128 stands for zero in the data rows.
Some points:
[134 107  76  94  93  95 125 103 105  78  43 148 154 126 127 141 127 124  50 125 135 172  64 178 105  41 215 110 164  75 145 105 119 120 156  93 192 154 157 119   5 177 123 117 201 123 149 164]
[ 79 100 134 185  59 134 167 113 209 123 129 140 171  76 139 139 173 120  91  40 106 163 153 153 211 106 150 114 101 191 179 156 114  54 107  93 120 205 126 177 162  96 112 165  88 142 132 131]
[111 189 231 115 140 138 154  93 146 213 119 172 141 156  93 180 132 170 116 195 134 171  94  94 100  73 151  99 142 183 121 117 153 137  68 187 103 125  69 162 154 150 128 120 183 145 110 157]
[134 133 141 117  92 138 112 184 102 185 111  87  36  89 129 145 150 161 118  99 204  71 183 113 100 103  79 185 139 123  75 111 155  76  72 147 209 200  65 106 168 103  72 102 146 150 191 123]
[153 135  91  58 121  87  82  89 114 130  62  84 158 173  54  66 180  93  90 120 167  80  78 131 192 139  27  32 182 127  93 186 129 132 163 135  95  83 119 196 156 235 115  82  37 131 141 140]
[ 57 153  63 110  85 110 163 182 128 109 117 104 176 191 131 154  90 134 120 177 184  70  63 163  71 146  96 119  98 146  73  76  98 101  99 152 150 123 255 180 146 105 163 120  98  61 126  61]
[131 152 115 112 143  93 114 164  96 132 201 111 225 159 194 159 127  91 160 120 157 104 136 131 166  52 124  63 118 155 144 177 134 130 142 130  84  96 111  62 182  94 106 141 242 138 135  72]
[ 61  86 123 123 210 175 147  85 129 139 155 122  89  84 127 156 164 113 125 190 113 101 171  99 116  54  94 155 115 100 119 118 116  73 140  95  53 125 156 145 102 162 121  98 156 120  11 125]
[114 170 125 125 129 140 115 161 212 116 101 138 107 103 151 130   0 159 139 147  84 114 193 182  87 132 123 124 196 122 147 131 153 172 163 192  64 132 124 136  90 104  76 117 151 160 190 117]
[223 131 139 213  74 113 100 162 109 102 115 107 146 158 168 193  98  43 165 185  56 191 189  97 113 119  87 169 202 115 150  96 140 138  96 146 134 123 132 164 111 158 156  84 143 131 125 112]
[110 128 102  44 104 112  44  89 110  80 167 145 153  87 158 121  99 181 107 193 166 169 119 111 103 169  46 160 157 163 198 122 127 141 127 138 175 110  71 117 156  82 231 129 120 113  65 170]
[129  66 134 184  93 170 106 134 115 134 153  99 135 118  94  57 109 149 137 180 176 140 102 120 155  79 167 127 146  18 167 165 116 153 134 175 111 138 189 125 129 151 187 255 155 148 212 145]
[104 105 158 154 150 154 125 174 139 128 242  52 138 181 128 103 209 179  51  54  83  93  89 142 146 116 170  93 128  41  75  60 103 156 124  56  93 121  60 183 140  38 142 153  27  99 109 155]
[117 120 139 158 144 121  88  24 124  88 118 163 173 133  97 125 130 117 215 111 153 135 103 171  81 165 173 213 186 123 134 143 152 208  47  59 127 143 149 109 131 113  98 106  85 119 161  65]
[ 88 200 130 216 153 102 135 115  92 142  46 125 193 162 129  48 111 142 190 139  89  79  94  70 104 123  49 191  81 136 145  83 115 143 195 131 149 201 117  66  68 154 164 153 114 140 158 175]
[176 194 145 133 146 144 139 165 181  46 174 189  79 126 159 130 205  69 124 136 239 116 202 131 127 189 151 111  96 136 115 164 149 106 160 165 113 202 105 108  42 131 215 125 104 103 119 116]
[200 167 147 148 103 102 155  49 104  38 131 107   7  91  89 158  83 155 148 218  59 132 100 114 188 117 126 123 153 161 125 146 109 121 140  92 125 138 122 109 132 106  96 148 172  76 162  77]
[196 144  44  53 152 167  98  70 151 173 125  92 178 119 170 125 117 110 167 108  96 136 154  82 162 145 196 106  90 177  66  79 162 149 126 145 165 188 153 178 159 126 177 127 151 185 127 157]
[118  83  91 153  89 112 164 129 186 141 111 152  61 138 104  81 144 123 129 124 135  83 106  88  51 226 171  79  30  51 177 123  84 221 133 117 156  75  66 127 189 147 172  99 207 143 107 114]
[111  65 182 183 136 120  96 191 186  58  97 138  78 127 184 115  72 146 140 157  88 140 121 103 108 153 173 113 181 153 148 145 152  90 183  70 198 104 177  88 173 116  27 152 119 128  89 172]
[139 127 118  95 190 123 187  85  99 104 124 152 154 111 127 139 160 147  84   0 128 177 196 115 104 106  97 177 140 127 106 166 107 190 170 196 127  34 189  96 182 134 105  94 154  51 127 117]
[153 111 146 126 166 134 131  96  52 197  44 130  49 174  81 139  89 116 188  58 130 180 146 124  95 118 139  89 160 171 151 147  96  17 129 154 141 108 126 102 130  87 131 105  81 183  83  48]
[144 147 182  77 135 143 137 157 169 177 145 137 216  69 128  92 145  70 102 141  49  70 165 151 171 148 171 163  96 121  93 133 125  27  54 142 138  20  77  85  89 112  96 163  51 131 120 145]
[153  53 175 116 162 123 178 200  94 125 129 135 173  76  98 156  40 142 123 100 155 140  56 149 196 230 111 114  92  85 116 100 127 144 106 152  75 192 124 100 132 178 143  68 110 125  99 144]
[ 87 104 122  59 132 136 187 149  55  98 164 129  81 181 132 145 150 155 159 127 100 102 164 130 121 123  95 135  77 206 153 156 151 220 124  75 125  83 132 160  45 145 116 150 148 172 146 181]
[106 161  76 178 128 141  78 163 121 255 205 170  56 121 136 132 241 120  87  88 141 199  85 187 155 155 147 160  56 123 116 124 139 105 169  88 105 106 150 129 154 124  55 139  86 113 136 143]
There is one direction along which these points spread out most. Take the direction at right angles to it along which they spread out most. Go by this last direction. Where along it does each point below lie, from 0 to 99? 50 is the average, and the first point above lies past it. One standard deviation of the points above along it is 16.
[153  53 175 116 162 123 178 200  94 125 129 135 173  76  98 156  40 142 123 100 155 140  56 149 196 230 111 114  92  85 116 100 127 144 106 152  75 192 124 100 132 178 143  68 110 125  99 144] ~ 64
[131 152 115 112 143  93 114 164  96 132 201 111 225 159 194 159 127  91 160 120 157 104 136 131 166  52 124  63 118 155 144 177 134 130 142 130  84  96 111  62 182  94 106 141 242 138 135  72] ~ 46
[106 161  76 178 128 141  78 163 121 255 205 170  56 121 136 132 241 120  87  88 141 199  85 187 155 155 147 160  56 123 116 124 139 105 169  88 105 106 150 129 154 124  55 139  86 113 136 143] ~ 38
[114 170 125 125 129 140 115 161 212 116 101 138 107 103 151 130   0 159 139 147  84 114 193 182  87 132 123 124 196 122 147 131 153 172 163 192  64 132 124 136  90 104  76 117 151 160 190 117] ~ 38
[111  65 182 183 136 120  96 191 186  58  97 138  78 127 184 115  72 146 140 157  88 140 121 103 108 153 173 113 181 153 148 145 152  90 183  70 198 104 177  88 173 116  27 152 119 128  89 172] ~ 26
[200 167 147 148 103 102 155  49 104  38 131 107   7  91  89 158  83 155 148 218  59 132 100 114 188 117 126 123 153 161 125 146 109 121 140  92 125 138 122 109 132 106  96 148 172  76 162  77] ~ 35
[ 88 200 130 216 153 102 135 115  92 142  46 125 193 162 129  48 111 142 190 139  89  79  94  70 104 123  49 191  81 136 145  83 115 143 195 131 149 201 117  66  68 154 164 153 114 140 158 175] ~ 67
